Each row is where one point has got to under a steady rotation. How many ticks took it there?
The counts run from 0 to 384.
[ 81  87 142 127 169 158 156 114  45 128 175 122 122 102 139  95  96 137
 135 143 141  75  80 134 112  93  91 118 135 131 129 118 150 115 104 134
 107 148 147 116 135 148 156 166 152 138 166 150  95 146 144  88 144 138
 164 145 137  83 143 119 124 133 131] => 378
[ 92  98 137 108 143 125 164 140  76 168 159 108 104 123 117  97 128 134
 151 132 137  82  82 126  75 134  67 118 143 149 141 121  99 115 134 129
 100 162 141 149 134 133 139 195 119 154 156 122 124  91 177 136 139 140
 180 140 157  91 171 122 139 112 115] => 382
[ 89  89 150 125 170 144 144 116  49 144 187 128 119  98 136 106 122 120
 140 125 140  77  80 133 124 113  90 108 114 135 142 131 133  97 114 129
  95 152 162 119 134 173 159 167 146 121 151 153 102 130 159  96 149 140
 177 144 133  92 148 111 134 127 122] => 196
[ 85  85 136 120 165 131 135 139  57 118 140 119 106 108 116  97 122 159
 118 156 158  88  94 149  82 112  76  89 139 128 122 131 117 122 109 122
 109 137 140 148 108  84 166 183 134 152 146 120 107 138 146 107 111 162
 147 146 143 105 177 110 127 115 121] => 367
[ 84  85 145 102 166 155 158 113  54 157 135 118 111 111 114  96 138 129
 129 121 150 102  94 139 117 142  61  95 113 153 147 113  97 128 127 132
  95 153 125 135 141 140 174 150 120 151 152 128  90 132 160 123 128 172
 189 148 145 117 169 129 115 121 137] => 347
[ 81  70 131 133 170 128 136 132  57 115 149  92 109 104 101 106 147 137
 114 134 163  72  97 148  89 122  98 110 142 125  99 128 120 143 138 106
  98 139 107 137 114 114 163 143 125 148 153 135 115 116 163 118 107 158
 171 142 154  97 179 121 127  95 114] => 88
[103  74 141  99 170 128 145 138 113 160 147 106 125 112 111 117 120 127
 112 133 148  61  92 136  85 133  92 130 162 124 122 128 123 110 131 106
 115 150 116 149 143 107 161 183 119 164 169 143 138 103 170 119 109 154
 170 126 130  81 166  86 131 112 106] => 8
[ 85  93 148 151 151 140 133 119  46 135 164 126  88  93 150  87 128 143
 133 139 135  83  93 155 101 116  86  75 109 133 140 119 107 122 102 139
 105 145 162 113 123 147 161 153 133 135 158 134 106 134 150 109 144 156
 177 173 143 105 162 143 126 120 144] => 100
[ 99  89 162 113 180 132 143 119  87 169 156 108 140 111 126 117 132 112
 121 101 136  98  89 140  99 144  75 105 105 149 153 125  83 123 129 135
  94 163 122 129 144 151 163 152 112 134 167 145 117 125 158 123 117 170
 199 150 127 112 168 133 107 110 150] => 163
[ 82  85 147 131 185 132 133 135  82 122 189  98 153 111 141 109 128 122
 111 124 149  77  84 143  64  98  93 131 129 132 133 147 129 134 111 120
  99 154 111 130 117 132 156 143 123 116 169 157 125 126 140 103 112 148
 175 158 140  79 160 128 111 103 147] => 211
[ 99  92 156 115 184 136 127 139 108 168 161 113 155 110 140 109 132 118
  95 119 151  88  88 147  68 121  71 125 127 130 148 138  93 116 112 115
 107 148 116 153 133 122 172 151 105 135 176 154 134 123 145 105 107 166
 187 148 127  95 158 113 108 109 131] => 95
[105  84 165 137 177 138 132 118  90 148 173 132 118  96 153 108  98 137
 120 130 126  68  81 145 111 113  97  97 129 119 146 123 122  94  99 138
 124 143 165 107 141 141 158 174 138 132 170 162 113 147 140  90 134 156
 166 178 100  82 149 112 123 127 143] => 178
[ 95  84 153 103 186 147 143 125  61 150 135 114 138 106 116 108 132 125
 110 125 158 108 100 146  96 126  65  94 119 138 131 119 108 144 116 130
  95 153 120 142 132 125 190 147 127 146 162 137  96 143 149  99 117 166
 183 130 140 117 166 133 109 118 131] => 165
[ 97  86 156 109 172 121 122 146  88 144 137 100 123 115 109 120 138 148
 115 117 147  81  87 145  72 133  79  88 137 136 136 141  85 111 131 114
 104 137 129 148 116  94 154 181 112 137 153 135 128 122 157 132  94 176
 159 155 125 111 190 111 113 104 131] => 173
[103  83 143 123 150 110 124 135 109 165 142 105 104 115 124 107 139 141
 115 130 140  80  99 152  72 150  82  95 132 124 138 122  73 116 125 120
 114 143 134 143 139 112 157 178 105 157 159 125 140 102 170 133 120 176
 175 161 133  99 178 120 123 101 124] => 286
[106  78 155 136 160 106 119 133 100 162 163 114  96 112 125 111 142 146
 143 121 135  71  96 155  81 146  88  88 132 130 136 131  83 120 123 125
 113 146 158 138 139 122 144 193 106 148 162 124 136 111 167 137 127 152
 167 173 138  94 182 124 134 101 132] => 171
[ 95 102 129 113 144 144 137 144  76 159 147 124 106 104 109  97 133 149
 102 164 167  75  92 146 104 121  56  84 132 113 141 136 117 100 121 115
 110 130 137 152 123 101 182 166 128 151 136 131 105 128 153 115 129 164
 155 153 136 103 175  90 136 113 109] => 138
[ 74  58 145 126 187 150 135 126  91 124 153 104 111 105 100 111 127 153
 121 129 151  69  89 144 113 129  99 107 140 129 112 137 123 106 116 120
 119 121 113 113 131 107 151 165 109 135 171 143 113 147 142 119 110 167
 149 177 119  88 181 122 127 116 166] => 107
[113 104 151 121 148 130 143 128  49 161 154 126 118 101 146 101 110 127
 129 123 128  85  81 132  95 121  81  97 125 141 157 116 108 107 119 132
  94 166 175 141 135 155 166 186 150 150 150 145 110 110 171 106 143 160
 191 124 138 112 151 111 124 124 105] => 312
[ 70  70 139 127 175 156 128 125  88 136 171 112 106 113 102 107 151 146
 134 125 157  71  88 143 120 133  80 105 124 136 124 143 116  99 120 109
 115 116 122 112 133 122 145 157  95 126 161 138 111 133 145 130 124 157
 156 195 131  95 184 126 141 118 166] => 222
[ 89  68 130 138 162 150 111 120  65 109 155 119 119  92 127 113 145 130
  95 116 148  73  78 155  92 108 105 115 144 128 116 114 134  97 114  98
 115 120 126 137 129 128 171 175 126 146 164 152 131 113 170 104 107 169
 169 140 121  95 150 103 134 124 112] => 158
[ 84  92 150 142 170 132 151 133  60 134 186  95 129  92 131 117 117 127
 125 117 137  71  81 135  95 114  90 110 115 129 145 155 108 116 130 149
  92 159 140 110 110 146 137 140 140 107 158 154 113 121 146 120 125 152
 175 167 133  97 169 135 120  96 150] => 327
[ 98  93 146 109 171 141 133 127  85 147 155 121 149 122 154 108 114 128
 122 112 126  99  76 143  56 103  84 141 141 148 145 105 116 113 101 122
 101 158 137 157 141 123 154 194 123 145 176 148 125 128 152  99 116 154
 175 126 133  88 148 120 112 131 125] => 113
[100  85 150 129 170 137 134 122  75 130 166 115 118  84 154 115  86 136
 107 131 134  60  72 141  93 105 106 115 148 114 137 129 127 101 107 141
 118 149 154 112 132 135 157 164 151 131 168 174 130 140 145  90 122 160
 164 154 102  82 145 107 116 121 137] => 63
[ 90  73 134 122 173 138 123 121  71 129 146 130 104 109 124  95 142 141
 116 147 153  86 103 163  98 122  92 105 145 126 108  97 134 134 101 107
 116 131 125 152 146 116 188 177 122 163 163 132 116 128 165  93 129 150
 174 128 146  96 156 110 144 125 106] => 350
[ 69  64 139 130 184 146 143 123  99 132 163 103 105 114 100 104 134 144
 127 134 159  65  91 148 104 132  90 119 137 129 114 138 122 118 122 120
 121 126 103 117 133 111 145 157  92 141 171 133 119 133 144 123 122 153
 155 188 137  80 177 127 136 109 165] => 221
[ 87  74 149 127 174 134 145 108  92 141 167 106 118 104 138 113 118 110
 135 103 127  71  82 144  92 128 105 134 129 149 128 114 109 120 126 139
 109 158 118 111 150 160 143 155 119 133 189 154 125 119 157 113 129 158
 193 163 134  80 154 141 124 110 160] => 344
[ 98  94 165 113 172 117 146 135  83 169 159 108 115 123 123 100 123 139
 152 138 144  96 102 145  85 140  56  91 119 139 146 133  81 140 121 144
  98 167 152 139 135 122 156 174 113 136 160 120 113 135 150 127 133 143
 168 160 154 101 189 134 115 108 146] => 364
[ 89  82 132 140 163 130 117 140 104 130 186 114 124 101 137  96 120 143
 109 145 151  59  83 149  72  98 101 133 152 108 131 138 137 104 116 106
 120 134 130 141 119 118 154 179 122 133 169 150 140 109 158 105 121 147
 154 159 124  66 150  94 132 109 119] => 141
[ 81  75 136 117 160 132 147 126 106 146 140 100 104 113 129  93 117 141
 115 148 147  68  95 153  75 123  88 130 151 125 109 109 109 133 120 120
 125 140 101 134 142  97 161 161  99 160 186 132 132 118 147 109 121 165
 164 158 137  67 166 122 130 106 142] => 219
[ 79  63 138 120 180 137 136 129  94 124 148  97 110 113 108 110 120 144
 119 135 150  69  89 146  88 127  96 116 150 128 108 128 109 123 125 123
 125 130 101 125 132  91 152 168 104 151 177 135 126 138 150 116 101 169
 156 169 128  84 177 119 121 109 154] => 106
[100 103 137 108 159 140 147 143  74 166 147 116  95 104  99  95 132 151
 119 159 169  76  97 134 117 138  53  80 119 123 144 150 108 107 131 121
 101 132 138 135 125 112 173 151 131 142 139 123  96 122 150 123 131 164
 166 157 139 105 182 106 135 107 126] => 137
[ 97  80 140 138 155 119 123 133  99 128 182 110 106 100 136 113 109 143
 123 135 131  42  70 141  83 110 109 121 153 114 129 142 128  88 120 119
 117 133 148 122 126 123 137 188 129 138 170 153 144 112 158 114 129 143
 152 170 121  69 161 102 137 109 132] => 256
[ 98  73 147 120 182 153 119 134  76 113 143 109 135  97 114 121 120 151
  91 126 144  79  85 139  92 113  93 101 139 129 127 144 111 105 114 118
 115 123 122 124 109  89 161 164 134 134 156 156 121 147 151 104  83 181
 154 151 105 105 174 106 109 111 135] => 175
